Turns, then the turns between two rows, first turn first; the first pair answered:
turn k_800:
[  9 -27 -27   1  33  25  15   5 -17   3   3   9   1  -6  -8   3   4  -6
 -29  13   6   0  10 -11   8  -6  22   3  17  23] |-> [ 23 -23 -35  -8  28  26  12  13 -20  -5   1   1  -3   4  -7   2   4  -7
 -27  13  -6   2   3 -25  -5  -3  13   6   3  19]
[-20 -20   3  12  -9 -27  13 -18 -23   5  -1  18   7   4   3  14   4  -6
  -4  -2   0  -8   2  10 -14  -1   5  17  16   8] |-> [ -9 -20  -6   5 -11 -29  12 -14 -29  -1  -3  13   3  10   5  14   7  -9
  -5  -1  -8  -6  -3   1 -25   0   0  20   8   7]
[ -2  -5  13 -23 -15 -35   5 -12 -10 -10   1   0 -10   4   4  10   1  -1
  -8   5  13  -9   5  -1  -8 -21  -9  12  -2   3] |-> [  2  -1  13 -25 -19 -33   3  -9  -9 -13   1  -5  -9   7   5   7  -1  -1
  -4   2   9  -9   1  -3  -9 -18 -13  12  -6   0]
turn k_247:
[  4   1 -12  -6  15  27  -3   9  -1   7  18  11  -8   2  -9  14   0  13
 -13  -7  -8   1 -12  -5  11  -2  -3   2   0  -3] |-> [  8  -4 -14  -8   9  18   0   5 -11   2  17  12  -7   9 -11  18   2  12
 -10  -8 -15   0 -16  -9   0  -1  -7  10  -4  -6]
[-12 -12  -4   9  -2 -18   9  -9 -24  -9 -10  14  13  10  -1   8  -9 -17
  11 -10 -15 -12   7  19  -5  -6  -8   6   6  10] |-> [-21  10   8   5  -8   6  -5  22  -2  -2 -15  -7   2  -4  -2  -7 -21 -12
  11 -12 -12  -1  22   9   8  -3  -7  -6   3  17]
[-39  -8  30  10  34 -13   9  -9   7  -5  -6  -2 -25 -31   1 -11  -2  -2
 -40  40  14  22  17  -5   4 -25  15 -10  30  37] |-> [-31 -25  22   5  20 -42  21 -21 -25 -22  -9   3 -21 -11  -4   1   4  -4
 -34  37  -5  16   4 -12 -30 -26   4  10  24  31]
[ 24  -6  21  -2  -9 -12  22 -19  -1 -13  -8  16  -2   4   4  -2   0 -21
  23   5   8  -5  13 -10  -5   5   8   2 -19 -32] |-> [ 17   9  28  -3 -11   6  13   4  13  -7 -10   3 -11  -7   4 -11  -7 -18
  24   4  10   1  23 -15   5  10   8  -7 -21 -27]
turn k_706:
[  5  16   9   3 -13   4  -1 -18  -2  -2  -7   7  12   1   8  -4 -13   6
  21  -7  -6  -5  -1  -4 -18  16  -6   0 -23 -11] |-> [ 21   9  -6  -2   1   8  -2 -24   4  -3  -6   9   8   7  12  -2   2   2
   9   2  -1  -2  -8  -8 -15  15  -4  -6 -28 -12]
[-11   2  27  -9 -18 -10   2  -8  -2 -15  -5  -1   3  -2  -2 -12   5   3
   7   6   0  11  -4  -1 -11   8  -3   0 -13  -4] |-> [  0   5  20 -10 -11  -5   0 -12   7 -14  -4  -2   2  -1   2 -15  10   4
   6   9   6  14 -10   1  -3  11  -1  -6 -19  -8]
[  4   8  11   9   9  19 -12   5   5   8   3   1   8 -16  14  -7   7   0
   8  15   3   0  12   5   8   6  -2 -16  -7  -1] |-> [ 11  -9  -3   4  20  15  -6   4  -3   6   4   5   1  -8  12  -1  21  -6
  -6  22   2   3  12  -5   1   1  -1 -14  -7   5]
[  3 -13   4   5 -13  -8   1   1 -32 -19  -5  17   9   4   0   2  12  13
   5  -3 -23   7 -14  -7 -22   5  -7  21 -15  -6] |-> [ -3   7  17  11 -20  -1  -5   2 -22 -15  -5  13  16  -5   4  -5  -1  19
  20  -8 -20   5 -15   5 -12   9  -8  17 -18 -13]
turn k_286:
[  6   6   7   4  -1 -18 -33 -14  -8  -9   4  30   7  15   8  12 -24   9
   8   0   6 -15   5   9  16  -3 -14   6   5  -4] |-> [  0   0   2   5  10  -6 -34   2  -8  -2   6  29  -3  11   2  16 -24   5
  -5   0   5 -14  16  -1  20  -9 -11   3  17  12]
[ 25   0 -13  -4  16  16  -9 -11  21   1  -1  -4  -6   5  12 -12  11   1
   5  14  16   5 -13   5  15   1   9 -20 -13 -17] |-> [ 35  -6 -25  -3  17  10  -5 -18   3   0   6   1   1  19   8   0   8   0
   8   4   1  -7 -21   5   3  -2   2  -8 -10 -16]
[-28 -13  31  13 -13 -16   9 -15 -12  -5  -5  14   8 -11  -6   1  -1  -6
   0  -4  12  -6  17  13  -6 -13  14   7  19   3] |-> [-26 -13  31  14 -13 -18   9 -16 -14  -4  -4  13   8 -10  -6   1  -1  -7
   0  -6  10  -7  15  14  -7 -13  13   8  20   2]
[ -1 -25 -10 -18   1  -4  10  17 -14   4  -1  -2 -12  14  -2   8  22 -18
 -24   7  -6  14  12 -23 -18  -8   2   2   2  12] |-> [ -6  -9  12 -22  -8  -4   6  11  10   0  -9  -8 -13  -3   9 -10  25 -13
 -16  20  15  30  14 -17  -9   1  10 -13 -14  -3]
turn k_544:
[  6  -6 -10   0  16  -4  -6  -5  -9   4  -4   1 -14   4   2  -8  12   1
 -26  13   2  11   2  -1  -2  -8   8 -11   1   6] |-> [ 12  -4 -10   5  14 -14  -2 -23 -14   1  -2   8  -1  10   3  -3   8   4
 -15   9   0   4  -8  13  -4  -7   6  -6  -1  -4]
[ 19 -34   5 -13  16   4  -1 -21  -4  16 -11   3  -7  12   6   6  -9  -8
 -10  11 -12 -14 -12 -10 -18  17  10  -7   8  -2] |-> [ 14 -36   9 -14  12   2   1 -18  -8  15 -12   2  -9  12   5   7 -10  -9
 -11  11 -13 -14 -10 -12 -21  16   9  -5  11   1]
[ -8 -23 -12  13  20   8   4   7  -4 -14  14  19   0  22   8   4   5  -4
  -8  -1  18   9  19 -11 -13  -3   1   2   0  26] |-> [  4 -16 -20  16  27  11   2  -6   3 -12  19  23   8  26  12   5   6  -2
  -2   1  21   6   8  -2  -5  -1   2  -1  -6  16]
[  5   4   5   1   9   0  -8   2  -4 -21  -2  12  13   5  12  16 -21  -1
  14   7   3 -17 -20   5  10  16  11  -1   8  -3] |-> [-12  -2  14  -1   0  -5  -6  22 -13 -22  -6   7   3   0   6  17 -23  -3
   7   4  -1 -11  -4 -10  -1  13  12   5  17   8]
Then:
Each pair is two turns apart.
[  9  24  20  17  -9  32 -29  12   2  16   7  -3  12  -4  17 -14 -24  29
  34 -32  -1  -2 -19  -7   5   9 -17 -18   3  16] |-> [ -1  21  24  15 -15  32 -29  24  -4  16   5  -5   6  -7  13 -16 -25  28
  30 -33  -3   2 -10 -15   0   6 -17 -16   7  23] -> k_544 k_544
[  2   8   1  20  -3  -7   9   0 -10  19   1  10  22 -14  -1  19 -13  25
  26 -18 -17 -18 -23  12 -11   1  23 -16  20  12] |-> [-10   0   5  18   8   3   9  13   0  25  -1  11   7 -27  -2  15  -5  22
   7 -11  -4  -9  -9   6  -1  -3  34 -25  31  25] -> k_800 k_286
[ 15 -12   5  20  21   4  20 -21   1   1   4  32   7  -5 -23  -7  -5  -1
  -3   1  -5 -17  -1  13   7   9  -1   7  31   5] |-> [ 10 -12  13   7  -7 -13  21  -1 -17 -17  -9  18  -3  -1 -26 -13  -8  -2
   1  -1 -22  -7   3 -12 -26  13 -13  19  19   4] -> k_286 k_247
[-10   6  -4  20  30  32 -15   5  -1  30  10   7   7 -11 -17  28 -15   0
  -4  -6  23 -17  16  16  38   8  23  -2  35  17] |-> [  8 -16 -28   9  42  27  -9   7 -13  22   9  10  -5   5 -20  34   7  -9
 -23   4  16 -12   9  -3  25   4  22   1  31  23] -> k_706 k_800
[  4  -9  -1 -25   9   5  -5 -14  19  -4 -11 -14 -29 -16   3 -32  24   3
 -27  26   3  17  29 -19 -27  -3   2 -32   4  -6] |-> [ 30 -22 -36 -11  24  -4   4 -46 -12   1   8   7  -1  16  -4  -1  19   0
 -16   5 -20 -21   5   2 -32 -10 -10  -8  14  -8] -> k_544 k_286
[-23 -16  -6  -7  -1   3  -5  39   1   6   1  20 -32   9   0  16   4 -10
 -36  -6 -12   2  18 -28  -1  -3  11   6  31  33] |-> [  2   6  12  -6 -36 -41   1 -21   0 -24  -7  26   4  23  19   8   1   4
  17  -3 -11   1 -28   5 -21  17  -5  15 -16 -24] -> k_286 k_286
[  8  -7  -7  -1 -14 -14   8  25 -43   3   1  -4   0  13 -23  14  -6 -12
   2   3 -19   4 -13 -24 -35  -6 -20  38  10  -2] |-> [ -7  20  36  -5 -30 -10   1  22   6  -3 -16 -17  -6 -22  -5 -20  -3  -1
  12  28  20  34  -8 -14 -14   8  -5   8 -14 -24] -> k_286 k_286
[ 12 -23 -17   2  20  19  -4  -2  17  10  12  -1   2   7   1   7   7  -6
 -23   8   6  -2   9   5  20 -14   3 -14   7   1] |-> [ 23 -26 -22  -9   4   6  -2   7   0  -7   6 -10  -2  24  -2   8   9  -9
 -18   6 -13   1   1 -14  -9 -11 -12  -2  -8  -5] -> k_247 k_544
[ -9 -17  -1  33  11   9  24  14   5  16   4  24 -11 -11  19  19  -8  20
  -8   5 -25  -4   5   3  21   9   0   0 -13  21] |-> [ -6 -21  -5  25   5   3  26  22  -5   8   1  19 -16  -4  17  18  -5  17
 -10   6 -36  -2   4 -12   6   9  -6   7 -19  23] -> k_800 k_247
[ -9  -6   5  -4  13  19 -12   6  10   5   3  -2 -18  -2   0 -10  19  -1
 -38  24   1  13   9 -23   2 -17  22 -11  -5   8] |-> [  9   9  -1   4  22  22 -15 -25  21   9  12   7   4   3  10  -8  15   4
 -20  20   5   1 -13   4  20 -12  19 -14 -17 -11] -> k_706 k_544
[-15 -14 -10  22  -1 -24  22 -30 -25  24   7  45  17  -2  10  20 -14 -18
  10   4 -33 -28 -36  26  -2  -9   7  35  -1 -21] |-> [-48  24  26  15 -28  11  -2  36   1  34  -5   4  -7 -36   5  -7 -46  -9
  18  -6 -36 -10  -2   0   8  -3   1  18  -2  -5] -> k_247 k_800
[  0  -9   2  -5  -2  -3  -2   8   3 -15  -4 -12 -19  -2   4  -3   8   5
  -4  21   2   1  -4 -14  -9 -15   9  17  -2   8] |-> [ -5  -1  13  -2 -12  -8  -1   5   2 -17  -5 -13 -13  -5   5  -4   1  10
   6  17   2   2  -6  -7 -11 -11   6  19  -6   2] -> k_286 k_706
[ 12 -10  -8   1   5   8   6   3   5   5  10   5   4   5  -1   8 -22  -1
   9   0  11  -5 -16   4  34   0 -10 -14  -7   6] |-> [-11 -17   7   4  -5   1  10  16  -7   5   6   5  -2  -5  -7  10 -27  -2
   5  -4   8  -2   1  -2  24  -5  -6  -9   7  19] -> k_544 k_286
[  4 -34 -25   6   9  19 -15  25 -20   1  -2  -6   5  16 -28  18   0 -11
   4  -8 -36  -5  13  -1 -28   7   2   5  29  29] |-> [  8 -15 -25  14  27  47 -26  21  12  18   5  -5  10   4 -21  10  -4  -8
   5  -6 -17  -5  13  15   8  10  12 -16  29  26] -> k_800 k_247
[ 18 -19  -3  -7  -7 -26   6 -28   4 -13  -6   4  -3   2   4   1  28   1
  -3  20   7  19  -5 -12 -26  -9  -5  -1 -22 -16] |-> [  8 -13   7 -12 -20 -24   3  -6   1 -15 -12  -7 -10  -3   0  -4  19   2
   0  15   0  25   5 -24 -35  -7 -10   1 -23  -9] -> k_800 k_544
[ 36 -14 -41   5  56  19 -18 -43  -5  27   5  24  35  18 -10  22   5  -7
  -6  -9  17 -38 -28  29  16   6  13  -7   1   1] |-> [-28  17  27  20 -11  -3 -18 -20 -20  26  -9  11  49 -13 -20  12 -48  10
  39 -39   2 -39   1  38  -3  11   3   9  15   4] -> k_544 k_706
[ -4  44  19 -15 -25   6   3   0  13  11  -9 -11  11 -17  12 -18 -17  25
  20  -9  -4 -11 -13  20  -2  24  -4 -13 -13 -15] |-> [-39   8  29 -13 -32 -16  18  13 -17   8 -14   2  -3 -22  -3  -7  -8  19
  -3 -11  -7  -9  13   2 -27   9   4   3  19  13] -> k_247 k_544
[-24 -31  35   4   7  -7  30  -8  -9   0 -39  14  -8  -8  -1  -6  13 -19
 -21  39  32  24  29 -24 -14 -32  34 -36   4  11] |-> [ 28 -22   0  11  25 -14  31 -60 -15  -4 -23  30  26  26   8   9  15 -17
   4  33  20  -3 -18   5  -9 -27  20 -27 -18 -21] -> k_544 k_286
[-28   2  23  11   7  16  -5   2 -10  11  -4  15  28 -13   9  -6 -19   5
  -7  -5 -13 -14  -1  16  -7  -4  -4  -4 -25  -9] |-> [-32  -8  23   9   3   7   0   4 -23   6  -7  18  25  -9   4  -3 -14   2
 -10  -5 -18 -14   3  10 -20  -6  -7   2 -21  -5] -> k_800 k_247
[ 16 -24 -24  -4  25  15  -5  -5  20   5  -9   6 -24  18   8 -12  38 -15
  -2   9  17  11 -27  11  15  -1  15  -3 -30  -2] |-> [-14 -26   0  -9 -23 -13   1  23 -20 -12 -21  -6 -26  22  -5  -9  16 -13
  15 -11 -17  11 -13 -14 -33  -2  -4  25 -26   8] -> k_247 k_706
[ 19 -13 -33  -5  19   9   2  -1 -21   4  14   9  -5  25  -8  15   0  -4
   1  -8 -21 -15 -15  -5 -11 -11 -12  13   2   8] |-> [  7   6 -17  -8  10  31 -11  33  -3  12   9 -11 -17   9  -9   2 -15   0
   1 -15 -20  -6   2 -18  -2  -9 -12   2   2  19] -> k_247 k_706
[-14   1  -1  13   7   2  14  -1  11  14  13   7   3 -12 -15  -3 -11  13
  -4  -5   4  -5  25  14  15 -12  10  -3  21   9] |-> [-22   6  15  10 -10 -11  14  -2  11   5   5   3   5 -19 -12 -11 -12  16
   4  -2   7   4  23  13   6  -7   9  -2  13   0] -> k_286 k_544
[ -2   2  21  -2   1 -29   9 -31  14  -4 -10   9  24   7  -2  -3  10   2
  18  19   8   4  -6  18  -7   9   7  -3  -4 -13] |-> [ -8  19  27 -14 -10  -8  -4  12  28  -4 -18 -19   3  -2  -4 -18   0   2
  15  16   1  18   8  -8  -8  13   2 -12 -12  -5] -> k_247 k_544
